Each row has a name. After each piece below comes the name of the row it's from, unless a question asks for something else. Each question is about the rows just above it.

[-31 -35 -51  56  19  33 -53] -> gaz
[-49  11  14  49 -26  -8  63] -> Zoso
[-79  77 -32   6  49 -32   0] -> Rigi
[ 86  28  47 -85  51  13 -68] -> nubig
[ 48  27  22 -20  52 -34  76] -> Gizif
[-79  77 -32   6  78 -24   0] -> tadu
[ 71  44  31 -49  29 -44  70] -> Voza
Right after [-31] comes => [-35]
Shuffled tadu with one entry gone: [-32   6  78 -79 -24   0], missing => [77]
Where do [-49  11  14  49 -26  -8  63] appear? => Zoso
Which entry of tadu is missing from [  0 -79   6  78  77 -24]? => [-32]
Is [-49  29 -44] printed in one of the named rows, side by side and in this order? => yes

[  4  -6 -39 -24  35 -31 -21 -31  23  -8  21 -42 -30 -31  24 -32  33]  fadog
[-53  -8   1  39 -10   6 -27  -2  42   2  34   0  15  -1  45   9   9]  savub
[-79  28 -30  33  -7  24 -14  17  23  -5  22  30  22  25  -4  21  -5]  Fes
[ 13  43  -1 -24 -43 -19 -14 -21 -22  18 -29 -19  -8 -23 -14 -12  -6]  sased
[ 14 -15  50  12  20 -16  -5 -16  25 -11  -1 -17  -7 -34  24  -9  40]  tadu
[-30 -11  -7  24   0  -1 -17  -3  -4 -17  19   0   3  -6 -27   1  12]  bosag
[-30 -11  -7  24   0  -1 -17  -3  -4 -17  19   0   3  -6 -27   1  12] is in which row? => bosag
Which entry of Fes is missing from [ 17  28  24  -5  -5  30  22  25 -79 -30  22 -14  23  33  -7  21]? => [-4]

[51  7 67 15] = sased
[58 31 53 48] = Gizif
[49 23 51 42] = nubig
[48 53 68 25] = Voza
[54 41 58 41] = savub
[49  2 72  3] = tadu
Times [54] occurs in savub: => 1
q: [51  7 67 15] => sased
Times [7] occurs in sased: => 1
The entry that follows [54]: => [41]
Among the named rows, does one hold [23 51] next to each other, in this order? => yes

[  9  -7 -14 -24  28 -21 -19 -15 -34 -18  28]  savub
[ 35  29 -77 -36 -37  -4  -2   5  37  -3 -18]  Fes
[  2  26 -19  15 -24  13  12  13   1  13 -30]  tadu
[-34 -22  23 -17 -20 -24 -20 -19  18 -19 -23]  nubig
[ -8  17 -42  -8  36 -21 -18 -10  79 -15  32]  Voza
[ 16  26 -43 -20   7  -7  -6  -2  21  -9 -21]  Rigi
[ -9   4  12  23  21  21  15  12 -13  14   6]  fadog
[-37 -37 -26   0  -1  -7  -6 -15 -51  -5 -25]  sased
What comes right after [0] in the named rows? => [-1]
q: [ -9   4  12  23  21  21  15  12 -13  14   6] => fadog
Where do [-34 -22  23 -17 -20 -24 -20 -19  18 -19 -23] appear? => nubig
Does one of the named rows hold [ -6 -15 -51  -5 -24] side by side, in this order? => no

[ -8  16  10 -51 -26 -44  11 -40 -11   2 -10   0 -44  15  -4  -4 -10   8
   5 -25  20  23 -10   0  24  -3 -28  60  16   6  21  -8  14  34  -1 -14
 -12   0 -13 -32 -36   3   3 -34  -8  26  25 -36  18 -45  -2 -52 -10  52
 -29  14] : fadog
[-36  29  19 -52 -34 -69  37 -50 -28   2  -9  41 -75  18 -22   6 -11  -7
 -18 -44  -4  42  -3  15  14   0 -27  58   8 -20  22   3  22  63  -7 -24
   1 -32 -40 -35 -30  21   8 -15  -9  24  25 -42  38 -65  16 -36 -17  51
 -29  39] : Rigi
[-32  32  20 -53 -37 -67  34 -51 -28   4 -10  39 -74  19 -20   1 -12  -4
 -13 -42  -1  43  -1  16  19  -3 -26  58  11 -15  20   2  26  59  -7 -26
  -1 -29 -34 -39 -35  20  11 -18 -11  29  22 -42  36 -67  16 -40 -18  21
 -32  35] : gaz
Which entry of gaz is missing from [-53 -74 -67   4  39  16  43 -40 -29  20  11  21  -1   1 -34 -39 -18  26
 -32  32  36 -26 -10  34  20 -12 -15 -32  35   2 -35 -11 -67 -51  59  19
 -13  20  -3  -4  19 -26  22 -18 -42  -7  -1  -1 -28  29 -20  16  58 -42
  11]? => [-37]
What comes right after [52] in the named rows? => [-29]
q: [-36  29  19 -52 -34 -69  37 -50 -28   2  -9  41 -75  18 -22   6 -11  -7
 -18 -44  -4  42  -3  15  14   0 -27  58   8 -20  22   3  22  63  -7 -24
   1 -32 -40 -35 -30  21   8 -15  -9  24  25 -42  38 -65  16 -36 -17  51
 -29  39] => Rigi
q: [-32  32  20 -53 -37 -67  34 -51 -28   4 -10  39 -74  19 -20   1 -12  -4
 -13 -42  -1  43  -1  16  19  -3 -26  58  11 -15  20   2  26  59  -7 -26
  -1 -29 -34 -39 -35  20  11 -18 -11  29  22 -42  36 -67  16 -40 -18  21
 -32  35] => gaz
gaz without one entry, shuffled: [ 29  -7 -29 -51  34  -1  39  16  20 -13  11 -12  19 -15  32   1 -39 -67
 -67 -40  -4 -32 -53  20 -10  19  43 -35  11  58 -26 -26  26  21  35 -42
 -20  20  -1 -18   2  59 -32 -28  16 -42 -34  36 -18 -74 -11  -1   4  -3
 -37]. Gone: => [22]
Among the named rows, does one hold [ -4  -4 -10] next to each other, in this order? => yes

[ 24   0   7 -36]  sased
[ 13  25  -1 -18]  Voza
[13 25 -1 62]  savub
[18 19 -1 -7]  Rigi
[  1 -16   3  59]  bosag
The entry that follows [19]: => [-1]
Is [13 25  0 62] printed in one of the named rows, side by side and in this order? => no
Shuffled savub with one entry gone: [13 62 -1], missing => [25]
q: [13 25 -1 62] => savub

[ 23  18  24  21 -16  18  27  21  26  11  32  20] = tadu
[-40 -32 -42 -40  29 -31 -47 -39 -46 -19 -56 -36] = Rigi
[-39 -35 -42 -21  26 -32 -49 -23 -36 -19 -49 -27] = gaz
[ 21  20  24  16 -18  18  26  16 -70  11  27  18] = Zoso
[ -8  -7  -4  27  -2  -5 -10  12   3  -3  -3   6] = bosag
[-38 -35 -44 -36  32 -32 -47 -36 -43 -19 -53 -36] = savub
[-42 -36 -46 -36  32 -34 -51 -36 -46 -21 -57 -36] = Gizif
[ 27  24  32  32 -25  23  33  31  34  14  40  29] = Fes
[-54 -38 -54 -43  28 -37 -54 -42 -71 -24 -71 -40] = fadog
[-37 -34 -43 -35  31 -32 -46 -35 -42 -19 -51 -35] = Voza
How many times does fadog hold [-70]? => 0
q: [ 27  24  32  32 -25  23  33  31  34  14  40  29] => Fes
Is [21 20 24 16] printed in one of the named rows, side by side and in this order? => yes
Voza without one entry, shuffled: [ 31 -34 -19 -46 -37 -35 -32 -35 -42 -43 -35]. Gone: => [-51]
What comes right after [28] in the named rows? => [-37]
q: [ 21  20  24  16 -18  18  26  16 -70  11  27  18] => Zoso

[1 0 3 4 3]  Fes
[  6  38   2  16 -84]  Gizif
[60 47 -5 53  0]  fadog
[ 0 -1 -6 -7 -2]  savub
[ 3  0 -4 -3  4]  Voza
Count of [-5] in fadog: => 1
What comes right after [47] in the named rows? => [-5]
q: [1 0 3 4 3] => Fes
Times [4] occurs in Fes: => 1
Shuffled savub with one entry gone: [-2  0 -7 -1], missing => [-6]
Is [-4 -3] printed in one of the named rows, side by side and in this order? => yes

[  4 -22 -21  70] : savub
[4 9 4 8] : Zoso
[ 31  -1  32 -27] : tadu
[-8 -8 -8 -8] : Fes
[-26   9  -3 -26] : Rigi
[ 10   2 -33   3] : fadog
[ -3 -25  -6  27] : bosag
[ -6 -14 -14  -7] : nubig
Shuffled savub with one entry gone: [  4  70 -22], missing => [-21]
Which entry of tadu is missing from [ 32  -1 -27]? => [31]
Is [ 32 -27] printed in one of the named rows, side by side and in this order? => yes
How many times does Fes hold [-8]? => 4
Among the named rows, does one hold [32 -1 31] next to each other, in this order? => no
The entry that follows [31]: => [-1]
How many times does Rigi hold [-26]? => 2

[ -2   6  24  -3 -10   5 -11 -16  27 -16   9  41  -9  44  35  -3 -13  20
  12  27  -8 -29  41  32  -7  11  12   6  -4  15 -47   3 -24  17  -8 -36]  fadog
[ -8  57  -8  -4  25  10 -29  19 -10  49   9 -26   5  16   4  25 -13 -25
   4 -42  14 -32 -12  36  -4  -2  -1   4  30  -5  -8 -48 -14   6   6 -15]  Fes
[ -3   4  25  -2  -8   4 -12 -12  26 -15  10  44  -6  48 -13  -3 -10  19
  12  31 -10 -30  37  31  -2   8  13   4  -4  12 -48   1 -26  15 -10 -36]  bosag
[ -2  49   4   0  -4   2   4   7 -13  41  31 -27  -5   9   4   4 -19 -35
  -5  -4  17 -30 -15  34   8   7   5   4  23   8  -5   4   7  -7  -3 -16]  gaz
[ 11  51   7  -6  -9  21 -19  18 -31  48  18 -29   9  16 -12  25 -13  -7
  -2 -66   5 -32 -11  44  -2   7 -17   1  29  12  -1 -37  -4   1   9  -7]  Gizif
[  4  21  18 -24 -16 -22  -1 -10  15 -20   8  24  -1  13  25   5  -9  10
   0  24  15 -25  31  28 -25   8  14   2 -21  15 -56  -7 -25  12 -25 -35]  Zoso
[ 18  54  15   1  -6   7 -19   1 -19  49  16 -30   6  25 -15  16 -17 -27
   6 -52  19 -28   0  44   7 -15 -25   6  10  10   3 -12   0  -5   4 -11]  savub
[  4  21  18 -24 -16 -22  -1 -10  15 -20   8  24  -1  13  28   5  -9  10
   0  24  15 -25  31  28 -25   8  14   2 -21  15 -56  -7 -25  12 -25 -35]  nubig
[ -2   6  25   1  -6  -3 -12 -12  25 -17   8  43  -7  45  35  -3 -13  21
   9  29 -12 -33  44  34  -5  12  12   8  -8  12 -46   4 -24  19 -11 -38]  tadu
Which entry of bosag is missing from [ -4 -13 -12  37  -2  31   1  10  13   8 -36 -10  25   4 -10 -26  48  15
  -6  -3  -3  12   4 -12   4  12 -10  -8  31 -48  26 -30  -2  44 -15]? => [19]
[ 18  54  15   1  -6   7 -19   1 -19  49  16 -30   6  25 -15  16 -17 -27
   6 -52  19 -28   0  44   7 -15 -25   6  10  10   3 -12   0  -5   4 -11] is in which row? => savub
[ -3   4  25  -2  -8   4 -12 -12  26 -15  10  44  -6  48 -13  -3 -10  19
  12  31 -10 -30  37  31  -2   8  13   4  -4  12 -48   1 -26  15 -10 -36] is in which row? => bosag
Count of [4] in gaz: => 6

[ -8  -4   5 -13   1  13   0   4  -8   2   9   2  15  -2  -2  44   1 -20
 -33  -9  -5  -1   5  -3   2   4] -> bosag
[  8  24  -2  -8   6  19 -11 -13  13   4   3 -12   1  -9  11 -54   1  14
  13  15   5 -20  -9   1   6  11] -> Rigi
[  8  24  -2  -8   6  19 -11 -13  13   4   3   2   1  -9  11 -54   1   0
  14   8   2 -10  -5   2  -5 -14] -> gaz
Where do [  8  24  -2  -8   6  19 -11 -13  13   4   3   2   1  -9  11 -54   1   0
  14   8   2 -10  -5   2  -5 -14] appear? => gaz
Among the named rows, does one hold [11 -9] next to each other, in this order? => no
Is [ 19 -11 -12  13] printed in one of the named rows, side by side and in this order? => no
The row with [ -8  -4   5 -13   1  13   0   4  -8   2   9   2  15  -2  -2  44   1 -20
 -33  -9  -5  -1   5  -3   2   4] is => bosag

[ 12  22 -19  10  -3  19 -27  31 -19  22] : Voza
[  8 -15  30 -23  19 -53  57 -65  56 -70] : Gizif
[-31  59 -53  41 -16  26 -20   1 -20  24] : fadog
[  1   4 -20  16 -19  22 -19  15   4   8] : Zoso
[  4 -16  -4  -3   0   2  17 -20  20 -13] : tadu
[  7   9 -12  44 -42  45 -43  30  22 -17] : savub
[ 12 -19  31  -5 -17  10  -5   3  13 -10] : Fes
[ 32 -27  32 -39  20 -45  47 -25  83 -70] : gaz
[ 17 -11  21  -9   8   9  -2  25  -8 -14] : sased
[ 24 -20  21 -15   4 -16  11 -17   9  -4] : Rigi
[ 11  -2 -11  -5  19 -17  20 -22  12  -4] : nubig
Right after [-8] comes => [-14]
The entry that follows [-31]: => [59]
Fes without one entry, shuffled: [-19 -17  12  -5   3  31  10  -5 -10]. Gone: => [13]

[ 57 -41  29  14 -13  -8   4   7]  Voza
[ 14 -41  29  29 -13  -8   4  13]  tadu
[-33  24  28   3  47 -19  17  26]  Zoso
[ 57 -41  30  14 -13  -8   4  13]  Gizif
[27 27 27 27 46 46 27 46]  Fes
Is [-13  -8] printed in one of the named rows, side by side and in this order? => yes
Among the named rows, does one hold [ 29 -41] next to each other, in this order? => no
Times [30] occurs in tadu: => 0
q: [ 57 -41  29  14 -13  -8   4   7] => Voza
How many times does Fes hold [46]? => 3
Gizif without one entry, shuffled: [ 13 -41  -8   4  14 -13  30]. Gone: => [57]

